Here is a table of points, one per row:
[20 47 84 89 62  4 19 10 12 -8 12 -4 10 -8 25 23 33 50 10 22 23 18 43 36 54 32  5 22  4 18 22 11]
[ 24  -6   8  24  15  63  48  67  42   4  25   4   9  -6  -4   3  -5  -4 -15  50  27  35  23  14  13  28  27  53  19   8   9  18]
[ 22  41  40  16  26   5  16  13   7  31  54 103  55  18  27   2 -20  -1  -7  -9   0  -7 -19  19   7  13  10  15  14   2  -2  10]
[-13  11  68  58  87  43  51  13  -3   9   0  10  -2  16   3   3  23  14  67  15  -1  27  16  18  50  32  26  15  14  19   2  25]
[22  5  4 12  4 12  8 18 12 45 18 37 38 11 52  8 54 37 44 26  2 10  4 24 15 11 51 70 81 33 19  1]
[38 42  5 56 81 96 45 -7 25  1  8  7  9  8  9 24 23 36 39 34 20 12 25 44 43 32  5 48  6 -9 12 16]
[ 22 -11  18  -6  30  12   9  12  15   8  41  31  18  34  32  36  28  44  14  36  49  14   8  17  13  11   1  35  34  55  72  36]
[89 78 33 37  7 -4 18 14  0  9 10  5  6 26 25 53  1 38  4 34 46 31 27 14 21 10 20 12 21  1 25 41]
[ -4   4  19   3  15  22  19  41  22  24  18  55  40  25  38  21  12  17  14  25   4  35 106 127  38   8   1   7   3   7  -5   8]
[-2 16 20 72 84 53 41 11 26  1 -1  7  8 -4 14 28 15  1  8 36 42 24  6 26 16 33 37  3 12 16 10  9]
[ -1  41  16   9  78  65  44  19   0  -2  -4   2  -2  -7  18  -8   8  26  11  24   9  32  27   6  42  42  32  -1  26  26 -10   4]
[ 16  27  -5  48  43  36  90  68  57 -10   4  12  12  -3   0  12  14  12  14  34  19  30  19  35   4  32  26  27   8  26  17  15]
[ 8 -1  1  6 13 24  1 18 22 35 17 29 10 22 46 56 60 30 15  0  6 -4 11 -3 14  2  3 38 68 10 36 11]
[45 71 80 53 12  1  7 16  7 16 -7 11 13 32 27 37 30 -7 42 36 58 31 34 29 20  9  6 17 11  2 -6 22]
[ 15  -7  10  10   8  27  36  23  46  42  26  14  15  44  80  34  58  21  22   7  15  -7  -8  52  48 127  64  15 -14  -9  -3  21]
[ 95  31  27  25   1   7  -1  14  10 -14  18  21  29  19  33  26  28  19  37  42   9  54  14  19   9  12  16  -2   5  29  29  15]
[ 25  25  30  26  26  12  39  34  14  53 111  42  62  17   1 -13   7  -5   1   4   3  -6  22  12   5  29  38 -11  35  26  25  43]
[49 44  4 15  7 -5 10  5  8  0  8 22  1 30 19 13  4 33 20 28 39 20 31 14 12 19 14 18 28 30 50 70]
[ 12  -7  -9  13  11  -1  -9  14  13  35   1  31  17  38  12  20   8  43  53  82 -21  11   8   8   2  10  -4  20  10  12  54  35]
[ 27  -3  57 -10  36  30 127  47  26  29 -10   0   8   4 -11   3  11   9  11  15  22  30  39  27  18  22  41  30  40  19  42   7]
[  6  10  11   8   2  19  20  -1  31  30  24  20  48  26  33  32  25  -1  50  29  13   6  20  -4  17  38  41 126  42  56  -9   1]
[14  8  2 19  2 26  2  3 28 25 20 25 59 20  9 42 54 46 21 37 19 14  7  6 16 20 10 13 51 87 18 18]
[35 44 12  7 -3 19 20 -2 11 13 20 15 36 37 14 19  7 49 27 43 43 47  3 16  1 20  8  9 22 18 41 41]
[33 35 22 -4 26  5 17 -2 18 -5 14 19 19 50 51 30 15  7 48 33  8 59  9  7 11  3  1 -9 32 33 36 23]
[39  5 14  2  4 10 -2  7 -1 16  3 35 43 13 10 20 27 36 26 47 62  9 38 -9  7  4 11 -4 13 48  9 27]
[ 20 -16  63  73  31  75  51  -6  11  -7   1   1  -4   6   5   2  27   6  13  10  20   4  23  25  44   7  47   6  -1  14  19   3]
[ 8 23  7  8  0 21 12  1 24 21  6 23 35  3 74 33 34 23 19 60 15 12  6 14 11 11  2  5 51 35 68 25]
[  1   3  -7  10   5  27  32  25   6  36  42   9  44  43  33  47  19   9  10  17  12  37  -5  77 127  50  29  -2  -5   4   6   2]
[  6  -2  17   1   4  26  13  -1  35  27  22  11  23  41  59  41  29  17  -4  27  12  10  19   3  22  49 111  71  49  -5  19  16]
[23 25 17  2 19 14  3  3 12 15 17  1 25 44 24 17 29 31 45 43 34 11 20 10  6  3  3 -5 20 18  6 80]
[13 -7 17 20  3 21  9  7 18 19 29 35 35 22 19 71 -7 47 57  9 53 -3 10 20 13 -2 18 11 54 52 34 61]
[ 2 11 -1 10 13 -4 28 34 22 15 38 10  6 58 43 30 61 25 28 31 11  2  4 21 29 -2 84 93 43 18  8  9]
[  2  10  -5   9  42  22  26  28  25  26  20  12  63  50  28  19   7  19   3   6  26  10 127  95  76  41   3  10   6  -1   9   8]
[  6  -5   2  17   0  -1  26  23 -16  33  21  -5  45  32  19  33  43  71  15  10  -8  11   9   9   4  12   8  64  56  53  22   3]
[ 14  70 106  67  53  29   5  21  -1   5  24  -2   1  12  -1  64  33  19  27  50   1  23  53  45  15  29  19   8  15  20  23   6]
[ 26  16  49  93  70  61  -9  19  -3   8   2   3   7   3  17 -12  23  23  32  44  18  34  18  47  33  18  49   8  27   5   8  18]
[ 23   3  21   3  28   8  -7  51  78  61  15  -2   2  -8 -11  -3  -5 -14   8   7  13  19  23  41  11  27  34  12  38  16  25  32]
[37 22 33  9 11  9  3 18 19 19  9  7 38 40 25  5 55 41 31 17 85 42 -5 16 15  0 17  8 -1 44 56 32]
[ -4  19  22  34   7  76  55 100  42  51 -10   8  -5  13  11   5   2  14  20  12  17  41   7  10  18  35  10  40  17  33  13  35]
[ -4 -16  11  39  28  27  46   6  26  60  64  48  34  44  42  32  22   8  15  14  66 127 127  76  -1  -3   1   6   4  -8  -6  -5]
[ 56  76 100  53  -7  29   7  -6  19  11  -2   2   2  19  21   8  44  68  14   3   5  53  40  39  24   9   9  23   0   7 -11  29]
[ 3  7 22  3 11 12 17 24  9 -1 28 36 30  0 62 38 31 33 28 32 36 15 11  3 19 -3  1 33  3 43 61 51]
[ 21  26   2  34  40 -19  43  50 126  30  19  19  10  -2  -8  -8  14  11  14   9  18  26  25  11  42   9  18  26  41  20  19  25]
[32 64 37 -5  2 27 13 12 17 19 21 35 32 35 17 12 62 48 41 91 61 20 44 15 11 10 23  2  8 15 44 55]
[  5  58   6  16   8  32  17  30  46 104  52  10  -3   7   5  -2  -5  -7   3   3  12  -1  28  26   0  14  25  27  11  20  34   5]
[ 20  14  29  13  43 100  52  72  36   2  19  -3  -1   9  13  11 -16  26  42   0  20  30  20  28   7  20  39  21  27  26  15  19]
[ 51  25  20  27  14   0  33  19  32  45  79  47  37  -5  16  -3   0  -4  -4 -11 -16   0  18   7  27  24  17  19  28  14  16  41]
[59 12 11  4  7 12  8 16  1 20 20 34 -7 40 35 36 40 22 19 64 41 16 12  6  8  5 -5  9 25 30 34 26]
[ 31  13  20   6  33  28  41  58  63  71  32  23  -4   6   5   8   1   9 -10  10  14  33  19  26  45   8  13  31  34  57  10  27]
[  7  15  74 110  97  13   7  13   5  23   6   0   0  15  28  24  28  43  17  21  56  13  31  43   2  46   3  15  16   8   6   0]
[18 14 32  3 11 43 20 68 84 64 54 -2 10 -8 -2  2  3 10 15  8 12 36 21  5 35 24  5 16 21  4 51 10]
[ 11  23   3  34  40  74  66  72   4   4   9  11  10  -5 -11   7  21   4  37  33  55  26  15  15  35  56  15  20  53 -16   5   8]
[ 34  31  64  36  45  38  16  44  31  11  15  63 114 124  37   7  14 -14 -22 -16 -14  -8  -6  -7  -6  12   8  15  20   1  30  15]
[ 17  29   7  10 -12   8  22  -4  -3   7  15  11  16  19  29   7  22  46  42  -1  35  22  13  13   0  20  -6   7 -15  35  54  31]
[-6  7  2 -4  4  2 -7 18  6  3 44 30  0 17 18 11 72 44 17  1 35  6 -4 19  6 11 26 73 52 18  9  6]
[46 16 34 37 35 32 26 39 28 61 92 95 18 11 19 10 11  1 -1 13 -3  4 20  6 18 30 20 25 -3 41 28 30]
[ 14  17  -1  27  41  38  64  84  38  34  11  10 -11  10  12  -2   6  25  11   9  24   1  37  23  22  -2  52   2   9  37  18  -3]
[ 53  28  17 -10  19  -3  14  -2   1  10   7  -6  31  26  14  49  23  17  27  29  26  37   8   5  -9  15   3  -5 -16  22   4  33]
[  1  14  -4  10  11  11   9  18  19  16  13  31  26  24  24  50  22  11   7  -2   5  19  30  18  16 121 109  51  11  19  15   8]
[52 72 20 11 36  0  1 20  2  3 13 12 26 15 26 31 44 23 59  2 27 65 37  4 14  8 19  6 -2 10 23 38]
[32 47 15 25 45 28 18 31 53 95 79 15 40 34  9  2 -1  6 10  0  7  6  1 32 18 17 23 30  3 27 41 19]
[50 12  1 -1 34 11 11  6 -1 16 15 26 18 35 19 39 30  4 46 16 42 18  8 24  1 19  9 17 28 56 56 48]
[36 55 26 40 -6  8 15  0 -2  1  4 30 10 37 32 15 14 -5 40 15 36 50 34 12 30  1 27  8 13 19 72 46]
[ 19   2  18   0  22  33   2  26  39  15  26  61  25  61  19  32  25  16  23   8  19  12  56  90 117 111  15  -4   8  12  13  -6]
[34 52 32 20 13 11  5 22  9  9 -5 14 46 11 46 47 44  9 25  8 20 30 28 15  9  8  0 10 14  9 34 89]
[-1 15  2 23  9  0 30 11 29 16 41 19 24 56 37 37 24 42 54 28 16 29  8  8  3 23  7 24 95 47 32 13]
[ 33  46  26  44  15  16  39 -12  28  67  41 102  56  46  -4   6  -1  -2  -4  -4  -3   0  -7  11  37  13   6  20  15  21  14  32]
[-8  3 17  1 12 16  0 33 37  5 45 40 16 39 11 77 38 46 24  5  6 12  6  8  9 12 75 74 40 15  3  2]
[  5   8   7   9  21   1  38  19  21  39  15  50  42  29  51  30  13  64  29  28  13  15  14   4  50  67 127  50  14  13   7   7]
These points spread out most along one direction. How many in every 100 of the points above lie lower along it than each point below? Answers are rounded to whole numbers. More than half of the points above lie lower than the first one.
[-1 15  2 23  9  0 30 11 29 16 41 19 24 56 37 37 24 42 54 28 16 29  8  8  3 23  7 24 95 47 32 13] : 28
[  6  -5   2  17   0  -1  26  23 -16  33  21  -5  45  32  19  33  43  71  15  10  -8  11   9   9   4  12   8  64  56  53  22   3] : 29
[23 25 17  2 19 14  3  3 12 15 17  1 25 44 24 17 29 31 45 43 34 11 20 10  6  3  3 -5 20 18  6 80] : 14
[ 19   2  18   0  22  33   2  26  39  15  26  61  25  61  19  32  25  16  23   8  19  12  56  90 117 111  15  -4   8  12  13  -6] : 88
[14  8  2 19  2 26  2  3 28 25 20 25 59 20  9 42 54 46 21 37 19 14  7  6 16 20 10 13 51 87 18 18] : 22
[32 64 37 -5  2 27 13 12 17 19 21 35 32 35 17 12 62 48 41 91 61 20 44 15 11 10 23  2  8 15 44 55] : 1
[ 56  76 100  53  -7  29   7  -6  19  11  -2   2   2  19  21   8  44  68  14   3   5  53  40  39  24   9   9  23   0   7 -11  29] : 46
[  6  10  11   8   2  19  20  -1  31  30  24  20  48  26  33  32  25  -1  50  29  13   6  20  -4  17  38  41 126  42  56  -9   1] : 39
[  2  10  -5   9  42  22  26  28  25  26  20  12  63  50  28  19   7  19   3   6  26  10 127  95  76  41   3  10   6  -1   9   8] : 93
[  6  -2  17   1   4  26  13  -1  35  27  22  11  23  41  59  41  29  17  -4  27  12  10  19   3  22  49 111  71  49  -5  19  16] : 48
[49 44  4 15  7 -5 10  5  8  0  8 22  1 30 19 13  4 33 20 28 39 20 31 14 12 19 14 18 28 30 50 70] : 16
[ 95  31  27  25   1   7  -1  14  10 -14  18  21  29  19  33  26  28  19  37  42   9  54  14  19   9  12  16  -2   5  29  29  15] : 26
[  5   8   7   9  21   1  38  19  21  39  15  50  42  29  51  30  13  64  29  28  13  15  14   4  50  67 127  50  14  13   7   7] : 54
[ 24  -6   8  24  15  63  48  67  42   4  25   4   9  -6  -4   3  -5  -4 -15  50  27  35  23  14  13  28  27  53  19   8   9  18] : 83
